Each row has a name. Each question is about the rows just above it.

[-14.4 -16.4 -39.6  55.9] -> Pebop
[-6.6 14.1 17.0  1.4] -> Lat
[-17.1   1.1   9.0   1.5] -> Kul
[-1.8 15.2  1.0  4.0] -> tufe
[-0.2  8.9 17.3 -8.8] -> falu
[ 23.3  -1.6 -30.0  12.5] -> borur
[-14.3 -13.2 -24.9 -12.6] -> por
[-88.4  -8.0  42.8  22.7] -> tudi
[ 26.5 -29.8  14.9   2.3] -> Bani
[ 21.3   1.0 -10.3 -27.0] -> vasi
Shift each entry of [-30.0] by +1 times 0.1: => [-29.9]
[-13.2 -24.9] with -1 step of 0.1 on every entry: => [-13.3 -25.0]
Shift each entry of [-13.2] by +1 times 0.1: => [-13.1]
[21.3  1.0] with -1 step of 0.1 on every entry: => [21.2  0.9]
Move every entry of [-0.2] by -1 step of 0.1. => [-0.3]
[26.5] with -1 step of 0.1 on every entry: => [26.4]
Move every entry of [-1.8 15.2  1.0] by +1 step of 0.1. => [-1.7 15.3  1.1]

[ 22.9 -30.7  -7.4  53.2  23.4 -57.1 -57.2  31.8] : guk
[ 35.8 -12.1 -28.5  26.1  72.6 -37.0  33.0  -6.0] : bamet
[-46.7 -24.8  70.9   1.3  11.6 -28.2  25.7  42.5] : Mika
[-46.7 -24.8  70.9   1.3  11.6  43.3 -62.4  -9.2] : Teli
[ 22.9 -30.7  -7.4  53.2  23.4 -57.1  10.5 -32.3] : rozip
Shift each entry of [-7.4] by -1 times 0.1: => [-7.5]
[-30.7] with +1 step of 0.1 on every entry: => [-30.6]

[ 25.4 -40.2 -17.3  -6.7] = lib
[25.4  0.0  0.0 18.0] = Sug
[25.4  0.0 45.9  0.0] = vede
[  2.0   0.0 -17.3  -5.7] = Geze
[-10.9   0.0 -17.3 -26.5] = Luzu
[ 44.9 -19.9 -17.3 -12.0] = mizom
[ 36.1  89.4   0.0 -42.6] = sor
[-10.9] with -1 step of 0.1 on every entry: => [-11.0]
Shift each entry of [45.9] by +1 times 0.1: => [46.0]
[0.0] with -1 step of 0.1 on every entry: => [-0.1]
Shift each entry of [-17.3] by -1 times 0.1: => [-17.4]

[-11.8 -19.7   1.5   8.8] -> Ter
[ 18.7 -61.5   2.1  -6.3] -> laseb
[  8.6 -14.8 -17.5  -1.1] -> zegur
[-15.9  76.0   1.5  -7.4] -> garos
[-11.8 -19.7   1.5] with -1 step of 0.1 on every entry: => [-11.9 -19.8   1.4]
Shift each entry of [1.5] by +1 times 0.1: => [1.6]
[-15.9  76.0] with -1 step of 0.1 on every entry: => [-16.0  75.9]

[32.8 29.4 82.5 -1.9] = fato
[-42.3 -31.6 -46.8 -36.5] = Vudat
[-14.7 -37.6 -27.1 -57.9] = ges
[ 48.1  -4.6 -44.2  56.0] = lop
[32.8 29.4 82.5 17.7] = deveb
[ 27.3  24.3 -22.0  96.9] = sunuz
[ 19.2 -41.0 -48.4 -42.2] = kup
[94.6  1.5  0.6  6.4] = fena
[69.8 22.2 17.5 38.5] = kasiv
Move every entry of [-31.6] by -1 step of 0.1. => [-31.7]
Shift each entry of [-22.0] by +1 times 0.1: => [-21.9]

